A single turn carries every row of the set below to another of its rows. Some are shown first; where does it send the rows asked next?
pakav: [ 10  13 -23  -7  19   2  -6  -5  13   7  31  -6 -26  15  12  36 -11  -7
  25  27  14]
mimu: [ 20  12  -6   9   6 -11  32  -6  -1 -10  21  35 -24  27  -9  12   9  20
  -7  49  10]
naf: [  8  19   9  14  -6 -18   7 -22  -7 -10  29  40 -24  19   0  17   8  27
 -15  44  -5]
bisa: [ -2  19  20 -10   0   0   5 -31   1 -10   8  20  -2  36 -19  14  -7   3
  16  23 -12]
zimor: [ 24  21  15   6  17   9  10   8  -9   3  17  37 -25  36  -1   4  18  24
  20  27  -1]
Begeb: [  9  28  18  17   5   3   2  10 -11  -6  35  40 -23  34   5  14   8  24
   8  21 -21]
Berur: [ -3  19  -5  -6  -4  10   4   4  12  15  28  -2 -32  26   1  45   6 -15
  33  49  13]
rege: [  2  21  -9   0  -1  -1   0   7  15  14  20  14 -30  27   9  45  24 -17
  30  50  17]
led: [-23   8  -6  42   4  -6 -19 -14  19  -3  33  27 -31  14   8  23  17  -3
  33  37   6]
pasof: [-28  24  15  16  -6   3  -4  -5   9  14  43   6 -29  27  -6  30  14  -9
  39  47  15]
laf: [ 19  13  -3  15   3 -23  17 -20   4 -11  22  34 -23  27  -6  17   9  19
 -19  43   0]
vege: [  7  17   7  12 -11  -4   6 -17 -14  -3  24  47 -28  28   0  12   9  30
   1  54  -3]
buduz: [-27  26   7  23  -4  -4   2   8   9   6  41  22 -27  18   3  32  26  -9
  34  47  17]
sabiz: [-23  31   5  17 -10   1 -12  -5  15  14  41   1 -31  33  -5  20   2  -7
  41  42  13]
fidam: [ 19  29  19  23  -1  -7  -6  -4  13 -10  12  32 -31  34   4  13   6  21
  -2  21 -21]
ber: [ -5  11   7   1   5   3  17 -21   7 -21  12  22  -2  36 -22   8 -16   2
  18  23 -14]
dobo: [  0  15  14  -9   2  13  17 -21   1 -19   4  22  -6  25 -16   8 -18   9
  23  25  -7]
Rilub: [-30   9   7  35  11  -8 -18 -24  17   1  41  12 -28  16   4  21   5   1
  36  33  10]
tad: [-10  -1 -10  20  26  -7 -11 -21  21  -8  32   6 -27   0  19  30 -10   2
  24  24  12]
rese: [ 25  28  19  19   9  -5  17   3  12 -14  19  20 -29  13  -9  12  13  18
  -6  16  -7]
ritem: [ -5  29 -10  -6  -1   6   1   9   8  15  41  -6 -27  30   1  38  -5 -13
  31  39  13]
Riko: [ -4   5 -10  22  17  -5 -11 -13  19  -9  24  19 -31 -12  24  33   9   3
  23  28  15]
Gis: [ -5   6 -18  19  23  -3 -17 -22  17  -2  41  -3 -26   3   6  23 -11   1
  25  18   8]
gogi: [ 12  11  -6  11  -6   2  23  -4 -13  -6  28  44 -25  31 -10  11   9  24
   4  56   0]
bupi: [ -3  17  15 -10  -4  12  12 -24  -7 -15  18  21  -3  25 -22  17 -12   6
  17  22 -18]
seb: [-25  21   6  30   7  -5 -17 -21  17   2  43   2 -30   9   1  11  -3   5
  36  27  16]
Zud: [  6   6 -26   6  11   1  -1   1  12  -2  32  11 -27   3  12  54  13 -12
  14  32   2]
dibu: [  5   3 -23  -2  15   6   2  -2  17   0  30  -2 -29  10  12  49 -10 -10
  20  32   5]
dut: [ 31  13   0  19  16   5  15   5   3  -4  24  26 -25  32 -22  11  21  12
   6  22 -13]
rede: [ -8  20  22  -5   6  -5  19 -22   1 -18  15  20   1  30 -18  12 -11   3
  13  19  -5]

led goes to rege
Gis goes to sabiz
Now find these:
dibu goes to Rilub
fidam goes to zimor
laf goes to vege
ber goes to bisa

